Rows are one point carried round by a steady rotation, each followed by how many ticks it has turned.
The counts run from 0 to 198.
[  2  16   9   9  -6 -17 -16 -12  22 -28  15  -1  13 -12   3  -8  -6   0
   8   7  10   1 -12   9 -13   3   0   4  -6 -15   1  10   3   7  -5  -1
 -24   8]
102
[  1   2 -11  -1   7 -23  -3   5  10 -12   7  19  10 -11  -2  -3   2  -8
   3  28   3  12   0  26 -14  -1 -11   5   5 -10 -21  -1   6  16   0  12
 -17  14]
30
[  1  35   2  16  10   0 -19  -4   7 -10   9 -17   3  -4  -4   2   4   7
   7   9   0  13  -3  13  12   5  -7   5  -5 -23  -1  -5  19  11  21  -4
 -12  13]
106
[ -7   4   6  -4   4 -19 -10   2   4 -14  14  15  28   0 -24   6  17   1
  -6  16  16  -7  12  10  -9   8  -1   3  11 -10   1  -7  18  17   2   8
 -13   7]
135
[-15  14 -16 -10  10  -5 -10 -10  21 -14 -17   2  25   1  -6 -17   0   6
  -9  20  21  -9  -4   6 -16   6 -10  -1   6  -3  -4   8   9  -7  -3  -6
  -3   0]
161
[-15  17 -13   4  16 -16  -5   3  31  -7  14   5   4  -1  -3   8  15  10
   9   8   1  10  15 -17   0  -4 -12  19  13  -7   1   4  17  13   9 -10
  -1  -4]
95
[ -2  19 -14  -3  -3 -12   4 -10  25  -6   0  -9   6   5   1 -13  20   0
 -21  12 -12  12  -2  21   9   3   1   2  11  -6  -4  -2  16  -1   9  -5
 -24  -6]
24
[ -6  27  -9  12   6 -16  -8 -14   8  14   4  -5  24 -12  -6  -4   9  -8
   0  26  11  13  -3  -7  -5  11  10  -2  15  -6 -11  -2  15   7  -8  15
  -6   2]
35
[  4  32 -13  -1   8 -10 -18  -1  25  -9   0  13   6 -13  -1  -1   9  12
  -6   8  14  -1  -9 -25  -8  -7  -7  -5   1   0 -13  -9  10   1 -21  -2
  -9  -3]
98
[-13  12   0  11  17 -11 -18 -20  16 -11  10  -7  10  -6 -10 -14   0   0
  12  13  -1  15   3  -3  -5  16 -17   6  10   1   3   5  26  -1  16 -14
  -6   5]
75
[ -8  34 -11  11  12  -5   4  -3  20  -4   0 -14  18  -4  -6   6  20  16
 -13  11  -2  11  -4   8  18  -1   7  19  11  -2   7   5   7   9   7 -12
 -10   3]
126
[-21  -1   0 -13   4 -20  -8  -2  16  -5  -7 -13  13  -4   3 -19  12   8
  -4  23   7  11   0   0  -4   7  -4   9  -4   2   3  -8  26   5 -16  16
 -19   3]
175
[-16  25  -7   3  -3  -7  -5  -6  12  -4  -7 -11  17  -2 -15  -2  19  18
 -15  11  10  12  -4  18  17   1  12  23   9 -17  -3   7  16  -6   1  -5
  -2  10]
22
[  9  29 -12  17  12  -2  -8   7  -2 -15   8  11  15  -1  -8  -2  11  -3
   7  16  22   1   1  -2  -7   6   0  -1  -7 -17 -21   2  10  -1   2  11
 -26  -1]
119
[-25  18  -8  -2   0  13   6  -6  20  -8  -9  -4  21   1  -5 -12   7   8
   6  20  10  -2 -11  20   4  -1 -11   9   9  -6  -5  -4  -3   1 -11  -2
 -29  10]
41
[-12  13 -21 -12   3  -9 -11  -9  28  -4  -3 -16   2  -3  10  -9  20   3
  -7  14  13   7 -12  23   3   1   7   5   4 -17  -3  -3  -1  -4  -6   7
 -17  22]
143
[-12  -4   1  -5  -4 -30 -13  -6  27  -3  -2 -14   8  -8   3 -24   1   4
   0  26   7  19   1   8  -4   7  -2   2  -6  -4   0   0  26   5  -5   9
  -5   2]
174
[-12  20 -16 -13  25  -4 -12 -13  11 -15   9  11   2  -3   2 -20   4  -5
  10   4   0  -8   4 -11 -17   7  -5   6  15   5   6 -17  20   8  -2  -4
 -17   0]
77
[-11   5  -9   2  17   6  -3  -5   1 -11   2 -10  18  10  -8 -14  12   5
   4  22  10  24   4  -9   6   9 -17  10  -4   7  -5  -4  26 -12   2  -3
 -20   0]
177
[-10  21 -23   2   8  -6 -21  -3  20 -13   9   6  -4 -13   3  -6  -8  10
  24  11  13   6  -8  -3   6 -16   3   9  11 -13  -8  -3  12  -9   3  -7
   2  14]
80
[ -9   8 -16  -8  11   0  -1 -12   6 -15  23   8  24   5  -5   1  -6   2
  -1   7  -1   3  -6  16   7 -19   2  18  14  -7  -2 -11  23  15  13 -11
  -8   3]
167
[  7  27  -2  19  13   2  -5   3   2 -11  21 -15  15   2   2   4   6   8
   4   8   5  23  -1  11  15   0   5  16  -3 -19  -2   2  10   9  10  -4
 -19   8]
2
[ -4   8 -14   0  -1 -30 -13   1  12  -3   5   7  18 -14  -8 -12 -10   4
   9  25   3   5  -3  15   9  -9  15   6  14  -2   4  -5  19  13   6  -3
   6   5]
49
[  6  10 -23 -12  10  -1 -10 -11  12  -5  22   0  14   3   0  -5  -6   1
   0  11  -2  11  -3  15   6 -15   5   1   7 -14  -6 -21  25  16  15  -4
  -4   2]
168
[ 13  16 -10   9   4 -14 -20  -7   0   0  22  -7  16   6 -13  -5  11  -1
  -1  16  15  11   7   2   6  11   5 -13  13 -12   6 -14  22   2   7   4
  -9  12]
137
[  2  12 -18 -10  10 -17  -4   7  -1  -7   2  12  21  -3   9 -11   4   1
 -18  22  -7  -3  -7   9   4  -6 -14 -10  18  -4 -12 -13  13  23   1   1
 -23   3]
149
[ -1  15  -2  -6   3  -8 -19  -9  24  -8  11 -14  27  -7  -1  -3  -8  16
 -16  10  11  10 -12  -9   9 -14   3   2  -9  -3   3  -3  28  14  -2  -6
   1  -6]
188
[-10  24 -13   0   5  -2  -4 -14  25  -1 -15  -1  22  -2  -8 -22   4  -3
  -3  21  15   0   0   6 -19   9 -12  -6   3  -8 -13   7   9  -6  -7   0
  -9  -9]
160
[  3  26 -14   6  16 -12 -18  -6   8 -12  12   7  21  -6 -12   2   2  -8
   5  15  24  -6   3  14  -7   4  12   0   2 -22   0   7   9   4  20   7
   3   8]
17
[  0  20 -17 -12  12  -9 -12  10  23 -17 -13  10  12  -8 -13  11  12  10
 -16  20   6  -7  -7  11   0 -11  -8  -2  -5   6  -5  -9  -6  12   2  -3
 -16   6]
130
[ -4   3 -12  -8  -3 -29  -4  -1  18  -3  12   4  15  -7  -1 -19  -5  -3
  12  26  -1   5   0  15   3  -8  16   6  13  -2   9 -13  19  18  -3   4
  -7   3]
50
[ 10  18  -5  18 -11 -15 -11  -3  24 -25  18   2  13  -6   5  -9  -5   2
  13  13  13   3  -4   3   1  -5  -3  -2  -5 -14  -2  15   8  -2  -1 -12
 -20  -3]
101
[  2  25 -26 -12  24   9 -16  -4   8 -19  10  14   0   7  -1 -18   3   4
  12   5  11   0   9  -9  -7  -5  -6   9   6   2   2 -16  16  -3  -6 -10
 -12   2]
78
[ -6   8  -9  -4  19   0  -9 -13  17   7   5  -9  24   2 -21   7  11   3
  -4  23  21  21   5   1 -11   2   1  10  -8  -1   2 -14  15   7  -8  15
   0   5]
156
[  3   6 -13  12  -3 -13  -7  15  22 -11   3   9   6   1 -13   4   7   5
  15  30   9   0   1  18  11  -9 -20  -9   5 -10  -4  -8   1   6  13  -6
 -19   9]
132
[-17   4 -27  -5  17  -3 -10   9   6  -8  -2 -10  15   5  16 -19   2  14
   7  19  18  -5  -1  -2   9   1 -14   1  11 -10  -3   0  16  -1   5  -7
 -13  11]
59
[-13   4 -20 -12  10  -4 -14  -4  20 -19  -5  -3  23   6   2 -18   3  13
  -2  20  25 -11  -2   6   0  -1 -11   1  12  -4   8   3   6  -2   0 -15
 -10   9]
162
[  0  18 -20 -13  17 -11 -10   0   8 -16 -13   1  11  -6  -6  -6  14   4
 -23  20   0   5 -14  13   6  -2  -7   0  -4  12 -16  -7   8   1   0   0
 -22   7]
26
[  8  25   3   8  12   9 -15   1   2 -20  15 -13   9   6  -7   4   7  12
   1   3   8   9  -1   7  14   0  -5   5 -13 -20   8  -8  17   9  14  -7
 -23   8]
105
[-10  12 -14   5   7   0   1  -5  12 -12  -4   4  14   8 -10   0  12  13
 -13  15   4  15  -5  22   8  -7 -16  11   3 -15 -26   1  17  -5  12  -9
 -13   1]
146
[  3  20 -20   3   9 -18  -8  -7  38  -3  18   4  -3   1   2   3  14   7
   3   8  -1  12  16 -18  -6  -3 -16  -2  10 -14  -1   0  21   9   2  -8
  -6  -9]
96
